Rows are one point carried round by a steady rotation, each followed by how many ticks it has turned.
The counts run from 0 to 441.
[101 169 172 136 178 145 123 146 179 102 174 100 158 151 159 131 177 117
 147 146 144 130  89  85 116 123 169  73 124 165 137 143 144 145 165 110
 128  89  95 131 108 117 155 137 157 102 164 147 143 101 125 137 126 141
 125 163 102 168 155 154 116 172 128 147 141 185 118 122 108 125 119 110]	97
[ 79 152 174 119 186 160 131 118 185  68 172 141 153 167 147 125 168 109
 182 153 129 125  85  99 110 138 156 141 104 138 117 164 103 177 149 157
 149 136  87 125 108 158 120 128 138 126 107 136 120 105 120 153 128 135
 122 164 133 158 127 135 112 147 134 114 138 154 107 156 106 128 148 132]	139
[ 75 158 157 142 190 176 125 135 173  78 155 116 168 154 137 145 184 101
 161 118 151 140  92 114 136 131 137 131  96 133 137 156 152 136 162 117
 156 118 107 116 147  97 130 104 154 132 150 142 123 120 136 133 121 120
 107 164 135 204 138 128 128 149 117 115 163 178 119 138 114 132 129 129]	207
[ 80 182 135 141 191 150 140 108 166  92 150 110 190 145 140 133 171 122
 142 107 148 156  79 126 114 124 170 138 101 134 134 153 182 133 119 135
 170 115 110 120 123  85 137 125 144 127 167 122 149 118 136 155 139 132
 118 161 120 185 155 155  91 143 141 151 178 175 107 126 110 141 103 124]	215
[ 90 165 123 121 184 166 131 158 129  99 181 143 135 159 134 132 181  79
 134 136 124 107 100  84  98 137 164 129 118 159 146 140 123 149 168 137
 155 121  81 105 117 137 139 136 127 116 127 134 123  94 133 171 131 111
 122 143  88 137 159 159  85 178 136 161 170 176 112 129 100 127 119 113]	289
[ 90 165 144 130 167 154 146  95 149 104 166 130 152 140 145 159 147 122
 160 125 117 164  65 119 117 120 176 147 103 149 140 169 134 158 150 139
 152 120 110 114 114 139  93 118 119 146 124 143 129  98 153 181 128 138
  96 173 131 151 168 146 127 173 159 152 135 164 102 109  84 133 105  92]	332
[ 84 170 158 125 203 154 117 118 188  81 151 103 161 145 150 118 169 121
 167 134 145 149  73 110 118 142 152 108 131 137 118 159 162 155 138 130
 160 106  96 127 105 124 149 160 156 119 153 151 146 139 135 158 115 123
 130 161 137 183 148 164  92 156 130 134 159 141 120 136 104 144 130 129]	151
[114 140 153 102 226 173 127 132 139  79 158 112 151 175 132 139 165  79
 171 142 125 144 105 109 120 154 149 146 139 161 112 157 140 157 166 138
 139 149 123 143 137 141 152 114 110 137 146 136 140 106 120 160 105 110
  95 136 119 194 134 155  99 158 125 112 131 185 102 140  95 124 153 127]	303
[118 165 162 143 196 160 118 137 158 109 169 100 174 148 164 127 182 117
 169 148 136 149  78 104  91 154 187  92 101 146 137 135 155 162 159 119
 145 115 109 127 133 126 151 138 133 119 159 147 146 116 165 148 116 108
 107 152 113 146 151 147 107 180 159 151 137 169 115 125 118 126 125  97]	92
[ 88 176 142 143 191 170 147  99 147  84 146  93 168 123 151 153 172 108
 167 106 142 147  79 126 122 149 156 134 100 135 126 174 165 148 149 147
 147 120 129 126 129 113 121  97 148 151 148 124 137 121 140 159 114 124
 123 164 124 190 148 163 124 163 127 135 156 152 111 103  98 141 136 140]	210
[ 85 162 153 106 198 182 132  99 145  81 177 126 119 152 128 143 157  86
 166 142 136 153  97  82 122 143 146 142 125 152 115 179 173 146 156 125
 142 133 123 127 105 110 147 131 160 138 140 129 139 104 108 153 112 109
 127 133 127 178 158 166 109 153 101 139 144 183  90 136  88 150 121 137]	49
[ 89 167 123 102 209 154 141 127 149  83 175 132 136 160 136 135 171  83
 159 148 110 126  94  82 107 139 169 132 132 162 120 155 117 157 165 169
 135 129  84 122  98 153 125 145 126 120 124 125 126  89 119 178 124 139
 131 144  92 145 154 159 100 157 129 149 150 178 106 130 101 128 131 143]	294
[ 93 182 142 152 203 167 143 110 134  99 167  98 170 153 118 148 159 104
 170 108 130 178  91 118 132 152 145 163 111 151 114 168 161 146 138 133
 146 149 136 127 118 111 137  82 133 121 126 124 146 120 123 140 122 101
  96 143 129 173 131 163 116 165 147 143 147 182  95 131  91 129 140 146]	369
[101 142 136 102 218 180 120 141 138  77 166 118 138 168 119 142 173  73
 145 142 140 141 119 106 139 147 135 143 131 158 121 167 134 154 170 145
 149 149  96 123 109 142 131 125 136 128 141 141 131 106 117 164 104 115
 108 130 119 195 144 152 104 154 110 114 121 183 114 140  94 123 146 134]	302
[111 176 172 122 197 145 145 117 149  97 158 105 160 138 159 133 163 112
 121 120 148 145 104 109 100 104 153 104 135 157 116 153 139 127 151 131
 142 112 104 138 122 133 139 120 157 125 172 120 153  88 133 175 109 136
  95 153 106 179 175 163 101 158 122 165 125 171 101  98 108 172 121 124]	160
[ 82 155 134 111 219 177 143 163 141 105 156 110 145 164 138 138 174  75
 161 144 126 139 117  90 108 138 145 112 118 164 121 151 118 144 154 124
 143 134  81 118 120 138 159 115 159 103 136 143 153  80 124 149 111 124
  90 150 135 145 145 147 106 131 106 116 137 192 113 137 102 124 155 124]	355
[ 82 164 125 113 209 160 132 106 170 100 133 113 170 137 158 138 160 122
 165 135 130 159  61 129  97 135 170 121 141 145 140 148 138 171 145 156
 162 132 103 125 136 149 125 163 100 131 159 155 146 116 151 180 109 140
 115 156 130 155 164 153  92 157 151 121 163 152 117 122 106 118 141  96]	401
[ 79 155 153 156 186 142 133 142 163  77 156 125 179 161 147 133 147  97
 146 120 131 164 106 112 132 124 146 119  92 146 120 175 132 134 160 115
 157 112 100 111 126 117 109 111 158 116 132 142 145  97 149 138 120 148
  81 180 161 192 147 142 135 135 110 129 140 185 101 130  96 155 121 104]	265
[ 71 150 125 117 185 141 158  91 144 100 186 139 138 152 139 148 147  97
 128 134 132 169 119 107 114 109 164 160 123 148 128 158 136 135 144 102
 149 135  90 107  91 144 129 132 141 128 139 129 138  83 114 165 134 137
  89 149 136 136 159 145 113 166 130 142 138 208  88 131  78 148 112 110]	171
[ 85 164 124 112 198 171 136 125 136 111 171 143 145 165 140 136 175  99
 174 161 121 127 100  92  95 129 174 129  95 153 147 128 126 156 151 163
 123 135 107 132 117 123 130 120 113 134 133 127 116  90 126 150 122 128
 112 136 107 127 153 140  89 157 141 141 162 213 103 134 113 128 136 123]	292
[ 78 161 130 124 204 164 150 117 145  99 160 122 144 159 144 148 146  95
 159 128 136 169  95 108 119 113 156 112 102 154 112 162 147 131 156 119
 127 121 106 117 102 112 134 134 159 123 151 149 147  88 123 155 113 145
  99 131 142 163 162 142 115 118 103 146 151 207 102 123  88 151 111 118]	106
[ 85 171 180 140 184 167 138 136 158  99 161  97 194 153 159 156 150 120
 178 116 136 142  86 108 130 116 133  95 102 163 142 172 120 139 140 111
 126 126 117 133 129 126 132  96 131 107 126 153 152 106 114 125 118 126
  94 177 135 167 144 148 123 149 145 122 134 190 114 120 104 122 145 114]	259
[ 92 176 158 138 168 172 117 110 158 101 170  99 153 120 152 144 194 122
 169 136 130 146  73 112 110 157 170 115 102 133 146 149 150 181 141 130
 149 115  98 113 101 145 131 119 136 119 141 145 137 140 159 162 107 117
 131 161 113 143 134 157 122 194 164 128 138 147 135 128  95 106 128 108]	88
[ 97 171 129 118 198 168 137 159 142 123 145 112 146 161 144 138 173 110
 161 139 111 137  78  82  92 130 165  93 139 161 136 151 126 152 156 149
 131 130  92 124 134 139 159 140 113  93 144 148 161  82 140 160 107 131
 115 147  99 136 162 160  94 154 144 156 151 163 118 125 110 105 136  94]	348
[108 176 162 126 160 150 122 105 151  97 175 124 133 165 111 166 164 115
 141 140 116 181  78 101 164 123 144 159 131 163 119 194 145 146 150 144
 120 147 109 116  96 119 109 111 129 105 112 147 148  95 108 156 114 135
  87 153 122 172 145 155 141 157 122 174 114 183  99 124  88 132 122 109]	429
[ 86 170 168 128 186 129 121 135 165  77 184 112 189 152 141 138 157 124
 154 104 145 159 108 129 110 110 138 123  93 154 108 178 131 140 114 116
 160 127 108 110 100 136 114 117 150 116 131 107 147 125 117 146 125 129
  74 163 134 173 147 161  92 149 147 137 121 188 100 141  94 163 132 125]	318
[ 91 156 173 122 172 136 154 117 146  81 162 127 196 168 139 153 154 116
 144 122 119 122 105 118 109 103 144 157 139 166 135 166 113 142 152 154
 148 148 101 125 141 149 106 113 109 127 129 117 138  86 123 160 149 127
  95 182 106 159 141 145 106 179 158 137 138 156  99 131 103 117 139 114]	71
[101 161 163 148 189 148 149  99 140  99 171 106 170 156 125 150 139 113
 155 129 113 186  89 101 134 135 176 163 116 157 115 153 159 141 164 124
 121 142 141 122 101 116 139 105 122 115 130 135 149  89 118 134 133 121
  89 159 136 153 141 143 134 154 144 163 130 210  88 130  98 126 107 105]	426
[ 80 181 141 127 173 144 137 111 135 107 174 127 154 126 136 148 195 113
 132 129 152 128 103 115  98 102 161 138  91 147 154 156 145 127 123 130
 156 135  86 122 111 120 118 108 139 142 148 112 125  94 144 168 132 118
  95 145  97 142 168 148  91 176 141 161 158 202 112 119 105 164 114 122]	223
[100 144 169 125 206 167 121 115 167  74 170 126 150 148 149 130 160 108
 191 145 126 156  70 114 102 142 170 125  97 130 120 147 145 178 153 145
 154 134 118 143 138 141 135 123 143 150 144 140 131 122 154 156 107 120
 105 153 146 177 134 140 115 159 131 114 127 155 106 137 105 133 144 115]	144
[ 98 173 167 126 196 164 146 134 150  74 174 115 140 155 165 130 158 109
 195 139 116 133  90  97 105 142 160 102  85 157 114 173 110 175 145 168
 123 132 114 130 126 151 131  96 143 130 122 130 129  94 119 136 112 134
 109 137 126 169 128 160 130 158 122 119 115 170  99 125  92 128 151 122]	197
[ 81 155 171 140 164 161 135 116 156  87 178 143 171 164 149 149 152 109
 155 126 137 142  99 114 118 107 160 142  78 142 152 161 141 140 165  98
 157 125 104 120 150 112 106 103 132 148 119 141 116 105 158 153 127 125
  74 185 137 162 164 119 124 172 151 144 137 194 114 132 105 137 106  85]	329
[101 152 156 100 183 150 107 144 163  76 181 107 145 193 134 140 172 108
 153 149 130 142 114 108 123 154 141 133 148 164 120 165 131 170 156 115
 148 136  94 121 127 148 149 157 114 107 141 163 151 110 112 155 108 113
  97 133 112 173 128 165  99 173 131 119 124 165 112 159 104 112 134 111]	245
[ 92 164 147 132 167 143 124 107 155 103 183 123 141 156 127 150 148 104
 141 135 130 187  85 105 152 132 148 149 115 168 122 180 150 142 145 130
 136 135 103  97  75 112 104 129 141  97 125 148 154 111 103 157 119 146
  99 146 123 164 139 153 131 141 130 155 137 202  99 142  77 136 108 131]	428
[101 159 157 153 184 160 138 125 128 107 189  97 165 141 129 150 167  79
 135 137 132 154 115 106 161 132 147 140 108 165 137 168 146 127 158 120
 123 126 107 105  80 123 110  89 147 109 127 139 152 103 121 160 120 123
  95 157 112 157 148 145 130 158 134 142 118 213 107 108  86 128 128 126]	423
[ 90 182 120 116 179 177 121 122 134 117 153 114 130 138 157 146 184 130
 166 140 126 154  74 114  77 132 175 101 103 150 147 162 134 166 131 143
 140 138  99 125 128 152 137 130 124 133 151 140 146 102 152 167 106 134
 111 125 126 135 164 156 104 160 134 145 145 163 114 115 105 139 131  78]	344
[ 88 153 115 137 210 174 167 133 122 101 164  93 161 144 147 142 175  72
 156 119 128 136 108  95 132 139 166 124 110 166 128 152 138 139 163 140
 122 107 104 111  88 139 135 111 133 119 133 117 151  86 107 146 126 139
 123 136 101 161 129 161 111 156 124 123 148 203 101 116  95 113 145 149]	358
[ 96 171 158 115 203 147 114 142 172  77 169  97 178 174 124 133 164 111
 146 113 135 165 102 118 131 150 136 122 146 156 108 164 150 138 135 124
 161 126 111 122 112 122 149 146 124  95 150 125 160 122 105 154 137 118
 101 162 120 191 125 165  86 153 141 125 136 160 109 145  96 129 132 143]	310
[ 96 190 174 133 147 133 120 126 163  80 184 123 169 162 126 145 184 127
 143 118 153 122 100  99 126 122 142 150  98 155 129 176 146 146 125 132
 151 143 118 116 121 115 119 117 123 125 126 100 120 111 110 142 143 101
 109 162  92 184 135 158 116 181 148 165 141 177 103 140 101 142 113 135]	378
[ 85 171 145 133 202 173 146  99 158  77 148 113 162 135 151 135 158 119
 161 103 132 157  65 109 105 137 152 136 107 136 112 179 160 154 149 131
 161 131 124 138 134 124 137 101 170 145 131 131 140 110 139 150 117 121
 118 168 141 192 142 164 116 154 115 125 154 138  99 131  96 136 135 124]	209
